128 stands for zero in the data rows.
Here are some rows, each followed by its group. Groups can overlap.
[109, 145, 105, 116, 141, 128, 133, 103, 82, 130, 132, 113, 220, 92, 128, 93, 157, 219, 77, 84, 156, 80, 196, 119] 1
[126, 152, 90, 120, 106, 155, 110, 143, 114, 174, 144, 134, 199, 189, 137, 119, 180, 155, 128, 121, 131, 112, 140, 56] 1
[157, 87, 123, 109, 182, 132, 165, 91, 105, 64, 91, 156, 74, 69, 121, 145, 107, 126, 107, 138, 165, 127, 57, 139] 2
[106, 73, 157, 98, 95, 163, 80, 186, 131, 150, 125, 121, 126, 155, 134, 107, 135, 101, 140, 115, 140, 127, 159, 176] 3
[112, 108, 103, 150, 108, 98, 112, 116, 147, 150, 172, 141, 128, 137, 150, 175, 105, 147, 85, 129, 72, 130, 148, 140] 4
[108, 127, 109, 164, 105, 137, 126, 164, 107, 144, 157, 129, 191, 115, 168, 134, 98, 166, 91, 162, 81, 78, 122, 116] 1
[103, 155, 148, 90, 106, 126, 118, 116, 115, 162, 125, 103, 149, 181, 146, 103, 157, 96, 156, 102, 123, 104, 108, 95] 5
[114, 90, 92, 160, 124, 129, 120, 153, 167, 182, 131, 99, 83, 168, 122, 87, 114, 123, 153, 143, 66, 125, 135, 117] 6
[170, 161, 78, 178, 124, 194, 149, 165, 50, 131, 128, 150, 196, 105, 90, 145, 113, 144, 133, 136, 123, 68, 118, 62] 1
[86, 160, 148, 118, 133, 142, 108, 93, 145, 107, 124, 131, 160, 90, 118, 103, 109, 199, 87, 115, 125, 132, 183, 115] 7
[176, 132, 99, 130, 118, 155, 141, 126, 109, 112, 132, 142, 141, 115, 92, 160, 127, 121, 149, 130, 117, 119, 118, 95] 4
[146, 126, 133, 161, 137, 163, 129, 135, 80, 107, 144, 119, 128, 151, 118, 84, 120, 74, 188, 97, 122, 66, 113, 104] 5
[159, 195, 74, 105, 131, 114, 198, 97, 122, 118, 158, 131, 201, 99, 91, 150, 129, 150, 153, 101, 125, 107, 85, 114] 1
[130, 125, 137, 99, 129, 173, 122, 142, 143, 132, 136, 124, 96, 149, 83, 137, 122, 105, 102, 109, 128, 140, 102, 142] 2
[122, 145, 116, 82, 76, 123, 112, 152, 168, 168, 128, 136, 154, 165, 150, 113, 158, 135, 110, 103, 143, 131, 130, 90] 4
[140, 155, 158, 140, 89, 205, 79, 150, 154, 151, 130, 121, 79, 149, 111, 144, 96, 92, 124, 149, 115, 170, 136, 101] 7
[174, 106, 67, 137, 125, 126, 203, 108, 90, 122, 161, 136, 92, 92, 159, 152, 111, 151, 91, 106, 87, 144, 92, 92] 2
[97, 168, 120, 114, 95, 168, 95, 142, 171, 158, 96, 139, 117, 177, 122, 127, 129, 144, 151, 162, 116, 170, 125, 44] 7
[148, 145, 148, 135, 109, 176, 146, 144, 59, 100, 111, 128, 147, 120, 123, 94, 102, 83, 169, 110, 117, 48, 83, 109] 5
[146, 135, 146, 152, 116, 176, 141, 120, 57, 94, 142, 122, 127, 134, 122, 94, 116, 65, 180, 95, 117, 42, 101, 100] 5
[81, 106, 124, 86, 77, 146, 107, 176, 129, 147, 112, 128, 153, 190, 163, 88, 157, 145, 154, 136, 144, 119, 136, 119] 3
[113, 127, 127, 113, 219, 125, 153, 127, 142, 82, 118, 144, 113, 117, 95, 147, 176, 128, 101, 134, 176, 145, 107, 165] 2
[107, 119, 97, 106, 161, 110, 112, 96, 161, 117, 129, 86, 121, 144, 96, 44, 175, 172, 132, 61, 109, 134, 214, 128] 6
[96, 147, 187, 145, 178, 128, 122, 125, 105, 88, 115, 109, 101, 152, 136, 108, 155, 61, 131, 118, 170, 103, 132, 165] 5
[120, 163, 82, 117, 95, 160, 123, 150, 104, 165, 122, 125, 202, 178, 122, 117, 164, 162, 126, 135, 129, 110, 129, 68] 1
[125, 117, 109, 134, 91, 105, 120, 120, 178, 149, 142, 132, 114, 139, 146, 169, 93, 150, 91, 147, 61, 147, 132, 135] 4
[163, 147, 85, 91, 154, 84, 164, 100, 160, 155, 149, 109, 128, 128, 87, 110, 152, 112, 212, 78, 120, 145, 105, 117] 6
[168, 127, 90, 119, 142, 176, 189, 122, 94, 84, 107, 148, 121, 100, 86, 142, 116, 138, 143, 115, 132, 106, 54, 89] 2
[90, 107, 163, 120, 151, 127, 119, 185, 134, 72, 87, 142, 130, 125, 151, 122, 160, 113, 129, 166, 175, 139, 138, 178] 3
[152, 112, 162, 137, 166, 130, 125, 122, 99, 108, 85, 128, 106, 106, 135, 103, 93, 90, 167, 166, 161, 102, 93, 127] 1
[155, 91, 143, 120, 184, 112, 148, 98, 102, 72, 101, 158, 89, 75, 134, 145, 93, 117, 122, 144, 160, 125, 64, 149] 2
[111, 99, 108, 160, 146, 124, 128, 158, 169, 175, 136, 106, 84, 164, 135, 92, 99, 125, 150, 152, 66, 124, 128, 112] 6
[161, 118, 140, 140, 180, 128, 126, 133, 73, 114, 103, 153, 179, 61, 144, 148, 101, 130, 117, 172, 170, 95, 105, 120] 1
[173, 105, 60, 134, 113, 155, 207, 107, 78, 122, 136, 127, 83, 99, 144, 155, 100, 160, 81, 107, 77, 138, 90, 87] 2
[76, 113, 130, 104, 106, 128, 127, 112, 106, 96, 131, 132, 186, 106, 164, 56, 156, 204, 110, 79, 159, 93, 212, 147] 3
[117, 134, 96, 75, 96, 100, 88, 104, 166, 163, 143, 146, 142, 183, 123, 164, 181, 145, 112, 98, 124, 167, 151, 104] 4
[147, 142, 120, 155, 96, 140, 133, 148, 100, 153, 120, 134, 109, 100, 151, 167, 60, 146, 105, 177, 63, 171, 122, 59] 7
[89, 122, 153, 159, 106, 130, 123, 114, 96, 127, 157, 91, 115, 143, 182, 94, 79, 96, 118, 129, 68, 54, 108, 161] 5
[149, 93, 147, 112, 153, 84, 100, 97, 139, 111, 106, 167, 117, 92, 132, 169, 109, 115, 100, 137, 166, 161, 119, 159] 4
[127, 153, 184, 186, 130, 119, 138, 124, 130, 110, 103, 102, 113, 87, 111, 130, 135, 121, 145, 158, 117, 128, 147, 156] 7
[155, 93, 87, 148, 138, 93, 123, 159, 114, 179, 139, 100, 98, 141, 138, 103, 141, 118, 147, 97, 50, 154, 158, 98] 6
[168, 116, 125, 138, 156, 128, 125, 113, 102, 107, 88, 145, 126, 88, 125, 162, 103, 133, 114, 160, 153, 133, 109, 117] 4
[166, 149, 82, 172, 121, 194, 152, 154, 62, 141, 116, 146, 176, 116, 95, 138, 109, 133, 146, 120, 139, 79, 110, 62] 1
[88, 78, 107, 132, 106, 115, 118, 143, 128, 162, 155, 138, 141, 130, 179, 134, 95, 151, 117, 138, 106, 112, 124, 157] 3
[162, 167, 92, 97, 123, 94, 160, 77, 172, 140, 173, 136, 152, 143, 91, 162, 137, 123, 192, 104, 131, 172, 127, 97] 4
[99, 165, 177, 118, 119, 130, 152, 74, 88, 76, 123, 85, 155, 117, 139, 49, 123, 140, 108, 79, 119, 52, 172, 150] 5
[89, 155, 144, 115, 97, 144, 78, 161, 168, 158, 123, 154, 142, 172, 132, 136, 126, 160, 144, 155, 122, 175, 119, 62] 7
[141, 146, 128, 120, 125, 172, 86, 155, 129, 167, 152, 118, 157, 160, 86, 153, 138, 113, 111, 114, 116, 134, 149, 136] 1
[119, 139, 110, 90, 118, 100, 113, 49, 144, 103, 145, 124, 154, 107, 115, 137, 156, 207, 53, 62, 115, 147, 217, 144] 4
[145, 126, 107, 169, 91, 139, 117, 147, 103, 148, 129, 139, 107, 94, 162, 172, 70, 158, 95, 159, 55, 171, 137, 67] 7
[121, 163, 126, 141, 182, 126, 126, 169, 104, 101, 119, 149, 202, 117, 111, 153, 183, 137, 91, 153, 161, 110, 127, 143] 1
[162, 185, 69, 121, 122, 124, 179, 99, 101, 141, 177, 122, 208, 104, 101, 151, 131, 157, 152, 116, 133, 103, 114, 104] 1
[93, 157, 138, 111, 100, 155, 82, 149, 172, 168, 124, 158, 134, 164, 138, 132, 119, 137, 143, 156, 126, 175, 124, 51] 7
[81, 100, 154, 127, 162, 116, 108, 175, 136, 96, 116, 143, 121, 143, 151, 124, 166, 115, 133, 152, 197, 142, 148, 173] 3
[122, 148, 91, 172, 120, 153, 139, 168, 94, 165, 140, 123, 193, 119, 146, 139, 87, 165, 92, 175, 86, 78, 124, 95] 1
[165, 189, 83, 114, 114, 115, 179, 127, 125, 147, 164, 142, 193, 108, 83, 136, 114, 147, 137, 85, 140, 98, 115, 109] 1
[148, 132, 146, 117, 105, 187, 71, 159, 172, 167, 110, 113, 83, 161, 107, 120, 122, 87, 145, 128, 115, 173, 134, 102] 7
[128, 154, 140, 153, 137, 175, 109, 159, 109, 106, 118, 165, 140, 98, 96, 162, 73, 125, 155, 161, 108, 132, 104, 54] 7
[178, 170, 77, 88, 133, 112, 212, 53, 150, 117, 167, 132, 129, 107, 93, 151, 128, 129, 163, 89, 142, 142, 76, 103] 2
[121, 124, 107, 96, 129, 136, 162, 62, 105, 103, 106, 116, 137, 87, 133, 95, 144, 203, 82, 69, 152, 115, 170, 126] 2
[164, 150, 131, 135, 103, 187, 100, 175, 119, 162, 149, 121, 167, 140, 99, 137, 127, 101, 106, 118, 137, 114, 139, 106] 1
[157, 153, 144, 168, 120, 96, 151, 86, 149, 136, 117, 109, 108, 117, 85, 155, 158, 128, 118, 149, 126, 150, 177, 170] 4
[76, 70, 133, 150, 103, 110, 108, 170, 128, 142, 158, 139, 134, 115, 202, 122, 83, 151, 127, 165, 100, 95, 128, 155] 3
[180, 110, 77, 147, 89, 106, 139, 121, 111, 161, 151, 117, 99, 127, 145, 164, 118, 147, 99, 111, 65, 163, 164, 94] 4
[156, 91, 150, 118, 162, 95, 105, 83, 128, 108, 117, 169, 103, 111, 144, 162, 111, 101, 127, 145, 175, 158, 125, 138] 4
[161, 174, 91, 90, 132, 77, 155, 66, 171, 142, 183, 135, 164, 118, 88, 188, 135, 136, 161, 82, 129, 154, 121, 130] 4
[75, 90, 127, 77, 93, 117, 90, 162, 124, 158, 125, 148, 173, 177, 169, 93, 179, 153, 157, 105, 164, 121, 141, 138] 3
[109, 127, 92, 77, 131, 134, 142, 121, 144, 151, 127, 144, 119, 165, 130, 116, 167, 154, 105, 81, 150, 131, 96, 96] 2
[92, 73, 122, 146, 99, 129, 133, 172, 119, 137, 134, 130, 126, 135, 188, 113, 87, 157, 120, 169, 109, 100, 125, 158] 3
[143, 102, 167, 132, 155, 113, 107, 122, 127, 117, 90, 162, 104, 77, 143, 146, 71, 115, 118, 157, 178, 145, 97, 132] 7
[78, 110, 138, 74, 82, 128, 115, 176, 137, 151, 116, 128, 158, 165, 162, 80, 154, 127, 148, 123, 160, 110, 126, 124] 3
[87, 146, 150, 89, 100, 133, 105, 113, 103, 133, 133, 90, 141, 191, 156, 70, 165, 94, 148, 99, 115, 69, 113, 126] 5
[94, 154, 158, 90, 101, 139, 121, 110, 120, 147, 128, 94, 149, 197, 150, 65, 150, 92, 168, 115, 135, 82, 115, 118] 5
[146, 120, 117, 114, 131, 172, 80, 155, 161, 159, 139, 83, 82, 190, 65, 96, 153, 81, 148, 91, 102, 151, 152, 133] 6
[92, 137, 132, 83, 107, 130, 101, 129, 133, 151, 142, 110, 129, 197, 134, 76, 172, 108, 158, 106, 122, 102, 126, 108] 5
[120, 134, 103, 86, 153, 139, 183, 54, 128, 66, 130, 129, 132, 81, 109, 100, 147, 214, 59, 62, 132, 110, 154, 133] 2
[175, 80, 139, 139, 153, 108, 103, 69, 108, 134, 101, 155, 90, 87, 163, 161, 109, 112, 130, 135, 185, 152, 109, 116] 4
[174, 123, 124, 156, 154, 136, 138, 140, 65, 124, 83, 149, 166, 85, 130, 143, 100, 133, 129, 168, 161, 100, 99, 100] 1
[126, 143, 154, 124, 184, 93, 118, 123, 149, 133, 109, 141, 111, 120, 117, 176, 164, 104, 96, 127, 184, 170, 134, 150] 4
[161, 140, 146, 98, 94, 152, 94, 138, 169, 159, 129, 121, 109, 159, 96, 163, 128, 98, 98, 105, 107, 168, 138, 145] 4
[166, 107, 87, 142, 86, 95, 124, 117, 101, 153, 160, 133, 115, 105, 162, 192, 116, 157, 80, 108, 60, 169, 164, 114] 4
[138, 55, 103, 129, 59, 111, 138, 188, 70, 136, 143, 138, 137, 111, 215, 104, 118, 152, 118, 123, 103, 122, 150, 134] 3
[140, 145, 105, 99, 124, 105, 176, 112, 137, 135, 154, 109, 154, 112, 117, 116, 127, 124, 215, 119, 143, 123, 104, 136] 3
[173, 104, 134, 122, 143, 101, 112, 82, 140, 103, 96, 161, 96, 101, 124, 179, 103, 124, 113, 146, 153, 162, 114, 138] 4
[90, 153, 148, 117, 125, 125, 110, 105, 148, 111, 119, 134, 155, 91, 115, 81, 101, 196, 69, 88, 141, 119, 190, 122] 7
[135, 99, 125, 115, 137, 156, 67, 151, 178, 175, 142, 85, 82, 195, 75, 93, 164, 73, 170, 100, 117, 160, 150, 143] 6
[132, 139, 116, 83, 91, 110, 182, 130, 123, 120, 134, 132, 170, 110, 128, 113, 121, 145, 191, 131, 140, 117, 103, 148] 3
[81, 161, 144, 120, 132, 142, 100, 98, 150, 104, 108, 134, 159, 93, 112, 107, 100, 201, 85, 117, 122, 142, 182, 107] 7
[128, 139, 155, 117, 120, 181, 75, 146, 137, 170, 119, 118, 104, 127, 110, 159, 103, 96, 126, 120, 135, 169, 111, 109] 7
Which 5 groups are nearest to each row below, nearest first, going by the distance to the group's nearest row?
[99, 141, 142, 71, 93, 115, 98, 129, 141, 141, 135, 114, 154, 183, 145, 98, 171, 105, 130, 103, 116, 115, 119, 125] -> 5 4 3 2 1
[93, 119, 122, 92, 81, 126, 97, 176, 141, 155, 129, 144, 153, 175, 168, 91, 156, 141, 157, 121, 159, 129, 132, 105] -> 3 4 5 7 1
Which 5 groups are nearest to each row below, nearest first, going by the distance to the centre of the group?
[98, 102, 105, 149, 143, 128, 142, 126, 150, 150, 138, 107, 92, 157, 143, 102, 92, 123, 133, 155, 80, 111, 109, 122] -> 6 7 3 5 4
[152, 161, 158, 121, 96, 195, 105, 167, 131, 158, 116, 109, 137, 143, 94, 128, 116, 94, 114, 149, 110, 128, 116, 115] -> 7 1 5 4 6
[167, 177, 89, 104, 114, 81, 162, 82, 169, 156, 173, 152, 152, 134, 95, 159, 128, 120, 164, 81, 143, 155, 126, 112] -> 4 2 1 6 7
[175, 201, 82, 112, 127, 131, 203, 99, 119, 125, 142, 120, 189, 108, 92, 134, 124, 137, 172, 129, 119, 108, 75, 96] -> 1 2 4 5 7
[103, 132, 123, 76, 108, 107, 87, 129, 162, 173, 141, 138, 152, 182, 139, 119, 171, 131, 116, 87, 141, 139, 146, 115] -> 3 4 6 7 5
[125, 143, 139, 142, 179, 85, 111, 124, 153, 107, 110, 148, 114, 131, 106, 189, 162, 117, 103, 144, 158, 182, 149, 150] -> 4 7 2 3 1
[97, 159, 126, 113, 102, 142, 73, 128, 173, 162, 130, 152, 133, 171, 152, 129, 130, 142, 152, 150, 141, 170, 128, 52] -> 7 4 3 6 1
[120, 83, 158, 96, 84, 167, 88, 189, 124, 141, 137, 121, 124, 156, 145, 106, 130, 95, 142, 127, 148, 132, 145, 171] -> 3 5 7 6 4
Which 4 groups are nearest to each row below, nearest first, going by the distance to the centre of the group?
[128, 166, 199, 172, 93, 118, 172, 119, 86, 103, 92, 73, 111, 115, 115, 74, 150, 84, 144, 141, 111, 67, 127, 197] -> 5 3 1 2
[166, 158, 121, 127, 97, 192, 111, 177, 109, 163, 119, 99, 178, 145, 88, 132, 134, 120, 101, 134, 114, 112, 123, 107] -> 1 7 5 4
[125, 129, 168, 138, 105, 171, 71, 167, 158, 156, 137, 128, 102, 140, 114, 142, 97, 96, 103, 138, 132, 155, 129, 136] -> 7 4 3 6
[79, 75, 108, 138, 113, 118, 130, 149, 121, 136, 151, 136, 132, 130, 183, 120, 97, 161, 117, 142, 104, 106, 119, 165] -> 3 4 7 1
[171, 198, 83, 108, 130, 124, 181, 126, 107, 139, 161, 128, 226, 101, 87, 149, 128, 151, 150, 111, 125, 102, 102, 92] -> 1 2 4 7
[107, 143, 167, 114, 179, 119, 136, 136, 121, 66, 114, 130, 115, 119, 116, 124, 171, 94, 106, 129, 161, 110, 97, 180] -> 2 5 3 4
[155, 98, 69, 124, 133, 120, 195, 115, 93, 119, 161, 133, 98, 102, 152, 153, 118, 165, 93, 108, 85, 136, 88, 106] -> 2 4 1 7
[170, 183, 95, 124, 121, 81, 177, 65, 150, 134, 174, 136, 159, 122, 92, 181, 122, 124, 168, 110, 120, 147, 112, 116] -> 4 2 1 7
[147, 67, 96, 127, 90, 101, 127, 171, 89, 150, 130, 116, 116, 114, 171, 109, 135, 144, 136, 126, 67, 142, 142, 125] -> 3 6 4 7
[166, 166, 104, 102, 137, 96, 171, 93, 153, 144, 157, 105, 130, 139, 101, 92, 142, 87, 217, 88, 111, 123, 107, 112] -> 6 5 4 2
Which 4 groups are nearest to each row below, nearest first, going by the average distance to the group's rows?
[160, 114, 111, 118, 129, 178, 85, 162, 180, 174, 118, 75, 68, 205, 66, 89, 150, 70, 162, 115, 85, 154, 160, 118] -> 6 7 5 4
[152, 125, 138, 106, 115, 139, 78, 130, 162, 161, 158, 123, 109, 162, 89, 183, 139, 101, 97, 103, 109, 173, 151, 156] -> 4 6 7 3
Group 1 spreads out most along one direction. Which 3 other groups' directions of most spread are closest to that one, closest first?
4 2 5
Group 6 spreads out most along one direction. Which 3 other groups' directions of most spread are closest to that one, closest first?
3 7 2
Which 3 other groups have their centres nearest to the centre of group 6, nearest first?
4 7 3
Which 5 groups are nearest to each row below, nearest first, going by the average distance to the group's rows?
[126, 138, 145, 121, 112, 190, 78, 131, 148, 188, 96, 117, 94, 159, 108, 140, 100, 90, 137, 146, 132, 171, 118, 97] -> 7 6 4 5 3
[116, 159, 118, 113, 105, 147, 103, 151, 142, 168, 111, 134, 164, 179, 125, 127, 144, 147, 139, 144, 135, 146, 127, 52] -> 7 1 3 4 6
[96, 157, 142, 139, 114, 138, 110, 101, 152, 105, 117, 137, 148, 95, 129, 104, 108, 197, 101, 120, 129, 148, 203, 94] -> 7 4 3 1 2
Which 3 other groups have their centres nearest to the centre of group 2, nearest first?
4 1 7
Which 3 other groups have their centres nearest to the centre of group 1, nearest first?
7 4 2
Which 4 groups are nearest to each row below, nearest first, going by the distance to the group's nearest row?
[83, 94, 119, 81, 76, 135, 104, 164, 122, 150, 108, 131, 153, 187, 167, 89, 174, 152, 156, 132, 150, 126, 142, 122] -> 3 5 4 1
[121, 148, 130, 155, 173, 134, 125, 168, 105, 106, 118, 145, 179, 117, 104, 152, 163, 133, 85, 142, 172, 119, 150, 145] -> 1 2 4 3
[153, 86, 168, 133, 170, 88, 103, 87, 105, 105, 104, 142, 102, 88, 177, 141, 101, 89, 147, 148, 173, 125, 99, 156] -> 4 7 2 1
[109, 117, 106, 90, 164, 115, 156, 65, 104, 118, 119, 124, 142, 77, 138, 97, 154, 193, 75, 43, 161, 113, 157, 135] -> 2 1 4 7
[126, 136, 200, 104, 102, 168, 92, 133, 114, 119, 138, 79, 102, 151, 115, 85, 127, 44, 129, 107, 95, 88, 110, 177] -> 5 2 3 6
[128, 121, 102, 143, 126, 137, 178, 121, 150, 116, 127, 132, 90, 124, 148, 134, 92, 155, 97, 153, 86, 124, 72, 126] -> 4 2 3 6
[122, 106, 110, 161, 103, 86, 110, 115, 171, 161, 175, 143, 119, 141, 168, 172, 100, 150, 92, 124, 80, 143, 154, 130] -> 4 3 7 6
[71, 87, 155, 122, 152, 107, 103, 174, 118, 84, 113, 142, 134, 126, 153, 133, 173, 124, 125, 144, 187, 128, 146, 206] -> 3 5 2 4
Which 3 other groups have their centres nearest to the centre of group 5, nearest first?
3 1 6
Group 5 spreads out most along one direction. Which 3 other groups' directions of most spread are closest to that one, closest first?
1 4 2
